In the data rows, zero lies at 4.5, halfway between 4 and 5.
Here are some points, one per row:
6/4/5/7/6/8/6/5/5/4/2/6/4/5/5/5/4/6/6/4/4/4/3/5/3/4/4/4/4/4/5/3/6/7/4/2/3/6/6/5/4/5/3/5/2/6/5/6
3/5/6/2/2/3/6/4/5/6/4/2/5/6/7/2/4/2/5/7/4/5/5/5/4/3/3/1/3/6/5/4/5/5/6/7/6/2/0/4/7/5/0/4/6/5/4/7
1/6/5/5/6/5/2/4/3/6/6/1/1/2/4/4/1/4/8/5/3/4/4/1/5/5/5/4/6/6/3/2/7/5/5/6/2/4/7/3/4/6/5/5/5/7/5/3
4/8/2/4/2/5/5/7/5/5/5/7/4/7/2/4/3/5/3/0/3/6/4/4/3/7/4/1/5/4/3/4/6/2/7/2/6/6/4/4/6/3/6/5/5/4/4/5
2/8/6/7/6/3/6/1/2/5/5/5/2/6/6/4/5/4/3/9/5/3/4/3/6/2/7/2/6/2/9/6/4/6/6/1/3/5/5/5/4/3/7/4/5/3/1/2
1/4/5/4/4/5/3/6/3/4/5/4/6/4/5/7/5/5/5/3/2/2/5/5/5/6/3/4/8/4/5/7/3/3/3/5/4/3/4/5/4/4/7/2/6/8/6/1
6/6/5/4/8/4/2/5/5/7/6/4/5/3/3/3/8/4/3/3/5/7/7/6/3/8/6/3/1/4/4/5/5/4/6/1/5/3/4/3/3/5/6/5/6/4/4/2
7/6/1/2/6/5/2/8/3/6/7/5/4/6/3/5/3/5/4/6/7/4/2/4/5/3/1/4/6/6/8/7/4/8/4/6/1/5/4/5/8/3/5/7/5/5/4/4
3/3/4/7/4/5/2/5/3/0/4/5/1/6/1/2/6/4/6/7/7/2/4/4/2/8/5/4/2/6/4/3/3/6/2/6/8/3/4/5/5/8/6/7/8/6/6/6
5/3/6/4/6/7/6/5/7/4/6/2/7/6/5/7/5/5/8/5/6/5/5/2/9/4/6/5/5/4/4/2/4/5/6/3/6/2/3/5/5/4/7/3/5/5/5/8
5/4/6/6/4/3/0/4/4/4/2/5/6/3/4/5/2/2/5/3/2/4/5/4/2/6/6/3/6/3/7/4/4/8/4/3/5/3/4/5/5/4/4/2/3/4/5/7
5/7/6/4/4/5/5/3/4/2/7/2/5/6/6/4/6/3/7/5/1/4/3/2/3/7/5/6/3/5/6/7/2/3/2/3/5/9/6/6/6/0/3/6/4/1/6/5
2/2/2/3/3/5/4/4/9/4/5/3/4/3/5/4/3/5/2/5/5/4/4/6/5/3/6/3/5/3/4/6/3/4/3/2/3/7/6/4/4/5/4/6/6/4/5/5
4/8/1/6/4/6/5/5/3/3/5/6/6/6/5/7/3/3/7/6/6/5/6/5/5/8/5/7/5/4/4/3/6/3/5/6/4/6/3/4/1/6/2/4/4/5/5/2
5/4/1/3/6/4/5/3/5/5/4/6/9/3/4/6/5/1/6/6/5/3/4/3/1/2/6/4/1/4/1/4/5/6/7/4/3/5/5/7/6/2/4/7/5/6/5/1
3/4/5/7/6/1/6/6/7/4/3/5/7/1/3/4/6/5/3/8/5/4/6/3/3/4/3/5/9/5/3/4/4/2/7/5/7/6/6/3/7/4/5/7/6/5/6/5
3/3/3/2/5/4/4/6/4/7/5/4/0/3/5/3/7/6/5/2/4/5/5/2/3/5/9/7/7/6/5/4/3/6/5/7/4/5/3/7/2/5/3/5/4/6/8/6
3/3/3/4/3/5/5/2/6/4/6/6/4/8/3/4/4/3/4/4/3/7/5/5/6/4/7/4/5/1/4/3/8/7/4/8/5/3/6/3/5/4/7/5/7/4/6/4
6/3/4/3/7/3/4/0/5/3/6/6/7/5/4/5/4/6/4/4/3/5/2/2/6/7/4/6/5/4/6/7/8/4/5/4/6/4/4/4/3/7/1/7/7/6/1/5
8/8/6/5/3/5/4/5/7/8/1/3/4/7/1/6/5/4/2/6/3/3/6/3/6/5/6/9/5/5/4/4/4/6/3/4/2/5/3/2/7/5/4/4/6/6/7/2
7/6/5/2/3/3/8/4/6/3/4/4/5/5/5/5/6/6/5/4/3/5/2/3/3/5/4/5/6/3/2/5/2/7/4/5/5/4/5/8/4/9/8/3/4/4/2/1
6/6/4/1/6/3/4/3/1/4/3/4/2/1/6/5/3/4/4/6/2/5/6/7/6/4/2/4/4/3/5/3/6/5/4/3/6/8/1/5/4/5/6/4/5/4/9/8
3/1/5/6/4/3/2/2/4/6/3/4/6/6/4/5/4/9/5/4/3/5/3/7/4/4/5/5/4/5/4/4/7/5/6/6/2/6/6/7/6/6/5/5/4/2/5/5
3/4/5/4/4/5/5/6/5/6/7/8/5/4/3/4/5/2/4/5/1/6/6/5/5/5/4/7/5/7/4/5/6/5/2/4/5/2/7/4/6/4/7/6/0/4/2/8
2/8/5/5/4/6/3/6/4/4/4/5/8/3/4/1/8/5/5/2/6/6/2/5/8/2/6/4/6/4/4/1/6/5/2/4/6/5/3/8/5/4/4/7/5/3/4/4
4/5/2/4/4/6/9/3/5/5/4/5/5/3/5/4/3/5/3/3/6/3/5/6/3/7/7/4/6/5/7/4/3/7/6/4/5/3/4/3/4/5/4/5/2/5/3/6
5/5/5/1/6/7/5/3/3/3/2/1/6/5/3/6/5/7/4/5/5/2/7/5/4/5/5/5/4/7/3/5/5/5/4/6/6/4/6/3/3/1/6/3/6/1/2/4
5/3/8/4/4/5/5/5/5/6/6/3/5/4/4/4/3/3/6/3/5/3/5/7/4/6/5/5/5/3/5/5/3/3/4/2/3/3/5/4/5/6/4/5/6/2/6/5
6/4/7/4/4/5/5/4/5/2/6/3/3/4/2/2/4/7/8/5/6/7/8/7/3/3/4/6/7/3/6/5/6/4/3/4/5/7/3/4/7/2/3/3/4/9/2/3
5/5/5/7/6/8/4/3/5/5/8/7/5/6/4/3/7/5/4/5/2/2/5/5/2/3/3/1/5/3/4/4/3/4/7/8/2/6/5/5/4/7/3/1/2/3/7/6
4/4/7/5/4/4/8/1/3/6/5/8/8/2/2/3/2/4/5/3/4/6/3/4/5/4/3/4/2/7/4/5/2/7/2/5/4/6/5/1/2/5/5/4/6/5/6/5
7/6/6/8/2/3/5/7/6/5/6/4/3/1/6/6/5/6/6/4/3/4/6/4/5/5/1/6/1/1/4/5/4/7/6/8/5/3/5/6/4/3/4/8/6/3/2/5
6/3/5/5/3/5/7/4/2/3/0/3/2/2/3/6/5/4/6/6/8/9/2/5/5/7/5/1/6/3/3/8/5/3/3/6/1/2/3/5/7/2/5/5/3/3/6/6
4/3/6/5/6/4/7/7/5/5/3/4/3/7/8/7/8/5/5/3/5/5/5/2/4/4/6/3/1/6/6/5/6/4/3/5/5/6/3/3/4/5/5/6/3/6/4/4
2/3/5/6/5/4/3/4/4/5/6/4/4/6/7/6/4/4/6/4/7/4/3/8/3/5/3/5/4/7/2/5/5/8/6/2/5/5/6/6/7/6/4/3/2/5/5/4
5/6/3/6/5/1/5/5/7/4/4/6/5/6/7/2/5/6/6/6/5/4/6/7/6/6/6/6/5/6/3/7/4/4/6/3/3/3/4/4/3/3/6/4/5/6/5/6
4/7/6/1/7/3/2/5/7/1/1/5/4/5/5/5/2/3/4/4/4/5/5/5/6/3/4/4/4/3/6/6/4/4/5/5/4/2/6/5/4/6/4/7/2/5/4/4
2/3/6/4/4/7/3/7/7/4/4/6/6/4/6/5/1/5/3/8/5/6/4/3/5/5/5/7/3/4/6/4/3/4/6/7/5/6/1/6/1/2/7/3/4/5/4/5
4/4/6/7/6/6/3/3/1/3/6/6/4/5/6/8/4/6/0/4/6/8/8/5/4/3/6/5/4/8/2/5/2/4/7/5/5/5/3/8/8/7/3/5/4/3/4/5
6/0/3/5/4/5/5/5/5/6/7/5/2/3/3/7/5/2/5/5/2/4/5/7/5/3/7/4/6/5/4/5/5/5/3/3/5/7/2/4/4/5/5/4/6/5/2/5
5/5/3/3/4/5/6/5/5/4/6/3/5/3/6/4/3/4/2/3/5/2/5/6/4/6/5/4/5/4/4/2/4/3/2/3/3/3/5/4/6/5/5/6/6/3/5/5
7/6/5/5/4/5/4/4/1/4/7/4/7/5/6/5/4/5/4/3/5/2/4/5/6/2/6/3/6/4/3/6/4/3/2/5/5/3/4/6/2/3/6/7/5/9/7/6
4/3/5/5/5/2/6/6/4/3/6/2/6/4/2/1/4/2/1/3/9/2/5/3/8/6/3/6/3/2/5/7/7/6/6/5/5/6/4/6/5/5/4/4/1/4/6/3
5/4/2/4/3/3/5/5/4/3/6/4/4/5/4/5/6/7/4/6/3/8/5/4/6/3/1/5/4/4/7/4/3/5/6/2/5/2/7/4/4/5/4/3/3/5/8/5
3/4/4/4/6/4/5/3/5/5/6/7/3/4/5/5/4/3/5/2/6/7/5/6/3/3/5/7/5/2/6/3/3/3/3/7/5/3/5/3/6/4/5/4/6/2/6/3
5/4/2/6/6/5/5/8/2/4/1/3/5/5/5/1/2/2/6/2/4/7/6/2/6/0/4/6/5/6/3/8/3/5/5/4/4/5/6/4/4/5/4/2/7/3/3/6
4/5/5/3/8/7/4/5/5/4/4/6/4/5/6/3/8/6/2/5/4/4/5/6/4/6/1/5/4/5/1/5/6/5/4/6/0/5/6/5/5/5/3/1/5/5/3/7
4/4/5/3/4/0/3/6/2/3/6/5/3/5/2/6/6/5/4/5/5/4/3/4/5/3/5/5/5/4/2/1/0/4/5/4/2/4/4/2/2/3/2/6/4/4/2/7
5/4/2/6/6/4/3/3/3/4/3/1/6/5/5/5/3/4/4/3/4/6/7/3/2/4/2/3/4/4/6/3/4/4/3/4/5/4/4/5/5/5/4/4/3/5/4/5
5/4/3/6/3/4/4/3/3/4/3/1/5/6/3/4/7/3/3/5/3/6/7/5/2/3/2/6/5/4/6/4/7/4/3/3/3/3/4/6/1/5/5/4/3/5/5/5
3/3/3/5/5/5/5/4/5/6/5/6/4/4/4/3/4/6/5/4/2/3/4/5/5/2/3/4/2/2/3/5/2/3/4/4/6/4/1/0/6/5/5/7/1/4/4/2
5/6/6/3/4/5/5/6/1/9/3/4/5/6/4/4/3/4/4/8/7/6/1/5/2/5/6/8/3/0/4/5/4/1/5/4/8/5/8/5/4/7/5/3/5/6/3/8
These points spread out most along one direction. Take the direction at right angles to it along which they spread out most. Then take the direction at right angles to both along which they spread out most. Go by this last direction. Where along it does each point below lie, from 0 to 99? The average is 50, and the first point in the table lies past the average. One standard deviation of the points above along it is 16.
5/4/3/4/4/7/5/0/7/8/2/4/2/4/2/4/6/3/5/2/5/4/3/6/9/5/2/5/4/6/5/3/0/2/7/5/7/4/7/7/5/2/4/5/5/7/3/5 48
5/5/4/4/2/5/5/5/5/4/6/3/5/3/5/4/3/4/1/4/4/7/4/5/5/6/6/3/1/5/5/2/4/4/5/4/2/4/8/3/5/5/5/4/5/8/3/4 50
5/2/3/6/6/2/5/6/3/4/4/5/6/5/6/2/5/5/6/6/3/3/2/6/8/7/5/6/4/6/8/1/4/1/5/5/3/4/3/5/7/4/6/3/5/5/3/3 50
2/6/4/5/4/5/4/7/5/4/3/2/7/3/3/7/8/5/6/5/4/4/4/7/6/3/6/2/4/6/7/8/5/4/6/6/7/7/5/2/4/8/3/5/4/2/5/5 56
4/3/7/4/4/3/4/5/5/3/2/7/3/7/6/7/7/3/4/1/7/4/4/6/3/3/3/4/5/5/7/3/6/5/6/5/4/7/7/2/3/3/5/5/5/5/4/4 54
7/2/6/4/4/6/4/6/3/7/3/3/5/7/7/3/5/4/5/6/4/7/4/5/5/7/3/3/9/5/3/3/4/6/6/4/7/5/5/3/1/4/4/8/4/3/5/0 50
9/7/5/6/5/4/3/2/8/3/6/2/4/4/5/5/4/5/3/4/5/4/0/4/3/2/5/6/5/8/4/5/7/2/6/6/6/4/3/2/3/4/6/3/2/2/5/5 61
5/3/6/6/6/6/6/7/3/3/3/6/2/4/5/6/4/6/3/4/2/2/1/5/5/3/6/4/4/4/4/4/7/5/5/3/7/1/6/5/5/2/0/1/5/5/6/3 50
6/3/4/3/0/6/1/2/3/4/4/7/5/2/9/4/6/5/6/6/6/2/5/0/6/4/5/7/5/5/5/6/6/4/6/2/4/4/5/1/6/5/4/4/4/4/4/4 56
4/6/3/6/6/3/2/3/7/8/5/5/5/4/5/6/5/5/3/6/7/5/4/3/5/6/3/3/5/4/3/3/5/5/0/5/7/5/4/5/4/3/3/2/5/4/4/4 51
2/4/5/4/3/6/6/4/6/6/4/6/4/4/3/4/3/4/5/4/4/3/4/4/3/4/2/7/5/6/5/6/7/2/4/2/3/2/2/6/2/6/5/6/7/2/5/4 43
8/4/5/3/3/3/5/6/6/6/5/7/4/4/4/4/2/6/7/6/7/2/9/3/5/4/6/0/3/7/5/4/6/4/3/6/5/4/7/8/4/6/5/3/4/3/5/2 52
